Some points, one per row:
array([-0.45,  0.11, -0.64, -0.13,  0.70, -0.45, -0.13, -0.87, -0.11,  0.49,  0.59,  0.38, -0.26,  0.46,  0.07, -0.01,  0.04])
array([ 0.90, -0.14,  1.38, -0.13, -1.08,  0.88, -0.19,  1.45,  0.37, -0.86, -0.44, -0.70,  0.35, -0.45,  0.02,  0.02, -0.32])
array([-1.91,  0.22, -3.30,  0.13,  2.42, -2.35, -0.01, -3.80, -1.01,  2.32,  2.15,  1.95, -0.66,  1.75,  0.56, -0.11,  0.94])
array([-0.69, -0.08, -0.82,  0.19,  0.53, -0.87, -0.04, -1.48, -0.45,  0.75,  0.72,  0.53, -0.15,  0.72,  0.11,  0.07,  0.32])
array([ 0.85, -0.11,  1.42,  0.11, -1.25,  0.84, -0.05,  1.73,  0.55, -0.86, -0.80, -0.76,  0.28, -0.74, -0.20,  0.15, -0.31])
array([ 0.73, -0.07,  1.36, -0.15, -0.85,  0.91,  0.17,  1.44,  0.43, -0.91, -0.54, -0.66,  0.16, -0.58, -0.23, -0.10, -0.21])
array([ 2.64, -0.48,  4.60,  0.07, -2.99,  3.22,  0.35,  5.33,  1.73, -2.87, -2.22, -2.31,  0.95, -2.08, -0.90,  0.05, -0.92])
array([-1.02,  0.20, -1.55,  0.24,  1.05, -1.14,  0.09, -1.86, -0.49,  1.17,  0.84,  0.87, -0.38,  0.81,  0.06,  0.08,  0.38])
array([-0.60, -0.11, -0.70, -0.16,  0.46, -0.41, -0.09, -0.61, -0.38,  0.57,  0.32,  0.33, -0.29,  0.22, -0.01,  0.06,  0.07])
array([ 0.29, -0.01,  0.48,  0.02, -0.40,  0.33,  0.07,  0.60,  0.19, -0.29, -0.09, -0.18,  0.10, -0.04,  0.09,  0.05, -0.19])
array([-1.17,  0.11, -2.01, -0.06,  1.54, -1.53,  0.18, -2.14, -0.66,  1.26,  1.01,  1.03, -0.26,  0.82,  0.33, -0.09,  0.39])
array([-1.17,  0.20, -1.61,  0.12,  1.41, -1.22,  0.08, -2.22, -0.40,  1.16,  0.91,  0.95, -0.41,  0.76,  0.20, -0.31,  0.45])
array([ 1.10,  0.02,  1.63,  0.29, -0.91,  1.09,  0.00,  1.58,  0.66, -0.76, -0.82, -0.76,  0.44, -0.45, -0.17, -0.02, -0.33])
array([ 0.03, -0.07,  0.66, -0.04, -0.22,  0.36,  0.29,  0.72,  0.35, -0.37,  0.04, -0.28,  0.11, -0.37, -0.31, -0.10, -0.06])
array([-1.88,  0.39, -3.13,  0.26,  2.46, -2.07, -0.13, -3.84, -1.18,  2.02,  1.78,  1.78, -0.61,  1.66,  0.41, -0.31,  0.89])
array([ 1.47, -0.28,  2.22,  0.21, -1.68,  1.58,  0.12,  2.62,  0.68, -1.58, -1.43, -1.49,  0.24, -0.94, -0.16, -0.08, -0.80])
array([ 0.91, -0.03,  0.88,  0.04, -0.91,  0.76, -0.04,  1.49,  0.42, -0.87, -0.72, -0.52,  0.12, -0.64, -0.39,  0.05, -0.22])
array([-0.39, -0.14, -0.46, -0.10,  0.27, -0.29,  0.04, -0.51, -0.28,  0.24,  0.06,  0.12,  0.10,  0.34,  0.39,  0.30,  0.27])
array([-0.38,  0.09, -0.78,  0.02,  0.66, -0.46,  0.11, -1.02, -0.21,  0.58,  0.55,  0.55, -0.05,  0.40,  0.31,  0.12,  0.23])
array([ 1.26, -0.43,  2.17,  0.09, -1.69,  1.51, -0.13,  2.48,  0.80, -1.56, -1.33, -1.24,  0.49, -1.16, -0.48,  0.10, -0.36])
array([-0.58, -0.10, -0.89, -0.08,  0.72, -0.31,  0.06, -0.85, -0.04,  0.48,  0.39,  0.27, -0.24,  0.22, -0.09, -0.08,  0.18])
array([ 0.17, -0.15,  0.83,  0.10, -0.65,  0.79, -0.12,  1.09,  0.33, -0.49, -0.35, -0.48,  0.28, -0.52, -0.13, -0.02, -0.39])
array([ 1.28, -0.07,  2.21,  0.07, -1.28,  1.41,  0.09,  2.51,  1.01, -1.30, -1.27, -1.21,  0.39, -1.25, -0.45, -0.10, -0.54])
array([-1.01,  0.31, -1.73,  0.25,  1.44, -1.12, -0.26, -2.16, -0.72,  1.26,  1.03,  0.92, -0.33,  0.83,  0.31,  0.00,  0.32])
array([-0.78, -0.20, -1.07, -0.03,  0.78, -0.58, -0.02, -0.82, -0.30,  0.60,  0.35,  0.50, -0.12,  0.49,  0.14, -0.04,  0.37])
array([-0.60,  0.10, -0.93, -0.09,  0.72, -0.70, -0.27, -1.29, -0.54,  0.67,  0.45,  0.56, -0.39,  0.16,  0.07, -0.06,  0.11])
array([-2.45,  0.56, -4.08,  0.01,  3.12, -2.90, -0.16, -4.82, -1.62,  2.78,  2.26,  2.11, -0.67,  2.02,  0.51, -0.18,  0.87])
array([ 0.09, -0.19, -0.03, -0.09, -0.13,  0.14, -0.16,  0.12,  0.07,  0.08, -0.02, -0.18,  0.14,  0.10,  0.01, -0.05,  0.29])
array([ 0.90, -0.14,  1.52,  0.01, -0.93,  0.93, -0.09,  1.61,  0.33, -1.06, -0.90, -0.74,  0.25, -0.58,  0.08, -0.06, -0.16])
array([ 1.13, -0.10,  1.73,  0.15, -1.12,  1.15,  0.12,  1.91,  0.44, -1.03, -1.11, -0.92,  0.45, -0.92, -0.30,  0.17, -0.12])
array([ 1.32, -0.15,  2.37,  0.06, -1.54,  1.71,  0.38,  2.67,  1.08, -1.45, -1.25, -1.14,  0.24, -1.08, -0.39, -0.03, -0.50])
array([ 0.19,  0.17,  0.50,  0.12, -0.13,  0.24, -0.03,  0.26,  0.17, -0.39, -0.19, -0.28,  0.16, -0.07,  0.03,  0.04, -0.13])
array([ 1.84, -0.17,  2.96,  0.06, -1.99,  2.00, -0.13,  3.37,  0.97, -1.64, -1.55, -1.38,  0.84, -1.62, -0.51,  0.36, -0.72])
array([-0.37,  0.12, -0.65,  0.11,  0.59, -0.40,  0.13, -0.81, -0.06,  0.65,  0.13,  0.36, -0.15,  0.42,  0.03, -0.02,  0.41])
array([-1.42,  0.16, -2.66, -0.02,  1.77, -1.71, -0.21, -2.60, -1.04,  1.35,  1.29,  1.34, -0.33,  1.33,  0.32,  0.12,  0.46])
26 more points follow, each with its number after it:
array([-2.31,  0.32, -3.91,  0.03,  2.91, -2.71,  0.11, -4.24, -1.26,  2.44,  1.97,  2.04, -0.72,  1.85,  0.37, -0.10,  0.74]) 0
array([-0.35,  0.03, -0.82,  0.02,  0.59, -0.42,  0.01, -0.75, -0.19,  0.63,  0.43,  0.18, -0.20,  0.23,  0.09,  0.08,  0.03]) 1
array([ 0.44,  0.13,  0.73, -0.04, -0.54,  0.08, -0.03,  0.65,  0.12, -0.36, -0.29, -0.29,  0.03, -0.22,  0.00, -0.16, -0.07]) 2
array([-0.30,  0.12, -0.56,  0.23,  0.40, -0.24,  0.11, -0.51, -0.05,  0.43,  0.23,  0.04, -0.33,  0.27, -0.03,  0.22,  0.09]) 3
array([-0.73,  0.10, -1.12,  0.03,  0.82, -0.78, -0.01, -1.18, -0.35,  0.66,  0.87,  0.49, -0.16,  0.53,  0.15, -0.22,  0.07]) 4
array([ 1.68, -0.11,  2.56, -0.09, -2.12,  1.69,  0.00,  3.04,  0.88, -1.61, -1.35, -1.22,  0.28, -1.16, -0.40,  0.23, -0.43]) 5
array([-0.44, -0.01, -0.84,  0.02,  0.40, -0.32, -0.03, -0.49, -0.15,  0.43,  0.31,  0.19, -0.06,  0.24,  0.17,  0.01, -0.12]) 6
array([ 0.51, -0.04,  0.94, -0.05, -0.30,  0.54,  0.23,  0.59,  0.27, -0.39, -0.29, -0.23,  0.25, -0.41,  0.04, -0.19, -0.25]) 7
array([-1.16,  0.14, -1.60, -0.29,  1.29, -1.40, -0.17, -2.11, -0.64,  1.23,  0.93,  0.99, -0.24,  0.94,  0.20,  0.14,  0.43]) 8
array([ 1.16, -0.13,  2.08, -0.11, -1.88,  1.65, -0.19,  2.58,  0.78, -1.38, -1.29, -1.14,  0.29, -0.80, -0.42,  0.14, -0.27]) 9
array([-0.60,  0.08, -0.78, -0.04,  0.70, -0.47,  0.13, -1.12, -0.05,  0.66,  0.59,  0.53, -0.23,  0.55,  0.20, -0.12,  0.11]) 10
array([ 0.51,  0.03,  0.88, -0.04, -0.55,  0.73,  0.01,  1.25,  0.23, -0.79, -0.57, -0.32,  0.24, -0.47, -0.14,  0.06, -0.01]) 11
array([ 0.77, -0.15,  1.48,  0.12, -1.22,  0.76, -0.18,  1.34,  0.64, -0.71, -0.54, -0.40,  0.30, -0.45, -0.23, -0.03, -0.23]) 12
array([-2.12,  0.45, -3.97, -0.01,  2.69, -2.61, -0.15, -4.94, -1.39,  2.70,  2.27,  1.82, -0.58,  1.85,  0.52, -0.19,  0.84]) 13
array([-0.77,  0.22, -1.72,  0.04,  1.09, -1.18, -0.28, -1.60, -0.44,  1.04,  1.11,  0.78, -0.21,  0.86,  0.23, -0.26,  0.35]) 14
array([ 0.84, -0.02,  1.08,  0.15, -0.91,  0.72,  0.06,  0.96,  0.33, -0.66, -0.53, -0.37, -0.09, -0.47,  0.10, -0.13, -0.41]) 15
array([ 0.30, -0.14,  0.63, -0.18, -0.48,  0.48,  0.05,  0.76,  0.00, -0.34, -0.61, -0.47, -0.09, -0.16,  0.01, -0.30, -0.09]) 16
array([ 0.85, -0.01,  1.35,  0.05, -0.87,  0.77, -0.09,  1.42,  0.46, -0.85, -0.73, -0.40,  0.36, -0.57, -0.03,  0.26, -0.03]) 17
array([ 0.52,  0.25,  0.70, -0.03, -0.56,  0.42, -0.14,  0.70, -0.04, -0.49, -0.35, -0.33,  0.20, -0.21, -0.35,  0.03, -0.27]) 18
array([-0.41,  0.15, -0.70, -0.26,  0.41, -0.42,  0.14, -0.93, -0.19,  0.53,  0.21,  0.19, -0.22,  0.30,  0.16, -0.14, -0.13]) 19
array([ 1.10, -0.25,  1.76,  0.03, -1.20,  1.27,  0.21,  1.80,  0.35, -0.94, -0.78, -0.82,  0.23, -0.76, -0.28, -0.02, -0.43]) 20
array([ 1.06, -0.22,  1.71, -0.18, -1.42,  1.25, -0.05,  2.14,  0.59, -1.09, -0.81, -0.76,  0.57, -0.63, -0.28,  0.39, -0.68]) 21
array([-0.04, -0.33,  0.30,  0.01, -0.05,  0.16,  0.08,  0.26,  0.23, -0.23, -0.22, -0.14, -0.02, -0.27, -0.04, -0.29, -0.42]) 22
array([-3.00,  0.61, -5.17,  0.11,  3.78, -3.64, -0.06, -6.14, -1.61,  3.48,  2.54,  2.82, -1.13,  2.38,  0.71, -0.38,  0.96]) 23
array([ 0.87, -0.05,  1.32, -0.14, -1.37,  0.96, -0.08,  1.73,  0.56, -1.11, -0.74, -0.91,  0.32, -0.57, -0.07,  0.24, -0.21]) 24
array([ 2.35, -0.55,  4.19, -0.07, -3.23,  2.91, -0.19,  5.27,  1.51, -2.57, -2.26, -2.20,  0.89, -2.07, -0.40,  0.23, -0.83]) 25
Which three of these numbered points are nearest to each point below, ignoring the 2 directions in which the first points spread most? Their numbers follow each, nearest first.
array([ 1.22, -0.33,  2.03, -0.21, -1.72,  1.67, -0.06,  2.81,  0.51, -1.68, -1.39, -1.05,  0.40, -1.19,  0.09,  0.10, -0.44]) > 11 6 25
array([-0.63, -0.04, -1.26, -0.19,  0.58, -0.89,  0.13, -1.38, -0.49,  0.65,  0.64,  0.48, -0.24,  0.61,  0.20, -0.18,  0.19]) > 19 4 24
array([ 1.09, -0.16,  1.61, -0.04, -1.27,  1.17,  0.05,  2.11,  0.51, -1.16, -0.89, -1.09,  0.23, -1.24, -0.13,  0.19, -0.29]) > 1 6 11
array([-0.60,  0.16, -0.84, -0.08,  0.64, -0.70, -0.30, -1.47, -0.57,  0.36,  0.37,  0.54, -0.27,  0.41, -0.04,  0.09,  0.14]) > 18 8 23
array([-0.01, -0.08, -0.39, -0.11,  0.00, -0.04,  0.09, -0.07,  0.28,  0.10, -0.03,  0.05, -0.07,  0.06, -0.17, -0.27,  0.04]) > 6 0 24
array([-1.29, -0.10, -2.11,  0.02,  1.36, -1.64, -0.06, -2.61, -0.81,  1.51,  1.03,  1.12, -0.60,  0.99,  0.18, -0.27,  0.50]) > 16 20 22
array([ 1.73, -0.29,  3.23, -0.20, -2.50,  2.18,  0.11,  3.76,  1.15, -2.02, -1.76, -1.70,  0.69, -1.73, -0.61,  0.15, -0.76]) > 8 24 0
array([-0.14,  0.10,  0.01, -0.13,  0.23,  0.00, -0.02,  0.15,  0.04,  0.03,  0.02,  0.05, -0.20, -0.08,  0.11,  0.01,  0.05]) > 11 1 10
array([-0.16,  0.13, -0.47,  0.01,  0.01, -0.18, -0.05, -0.52, -0.35,  0.29, -0.06, -0.01,  0.13,  0.15,  0.04,  0.03,  0.19]) > 13 1 19
array([ 1.28,  0.05,  2.17,  0.01, -1.50,  1.67, -0.12,  2.61,  0.85, -1.56, -1.03, -1.16,  0.56, -1.18, -0.33,  0.16, -0.42]) > 11 24 17
array([-2.62,  0.63, -4.65, -0.10,  3.53, -3.52, -0.18, -5.58, -1.91,  3.32,  2.67,  2.51, -0.73,  2.19,  0.89, -0.23,  0.85]) > 7 2 4
array([-0.71,  0.21, -1.10, -0.08,  0.63, -1.06, -0.04, -1.24, -0.30,  0.79,  0.47,  0.56, -0.12,  0.45, -0.04,  0.29,  0.39]) > 8 24 0
array([ 0.99, -0.08,  1.79,  0.02, -1.29,  1.55, -0.03,  2.04,  0.59, -1.14, -0.88, -0.91,  0.26, -0.72, -0.29,  0.03, -0.28]) > 9 10 11
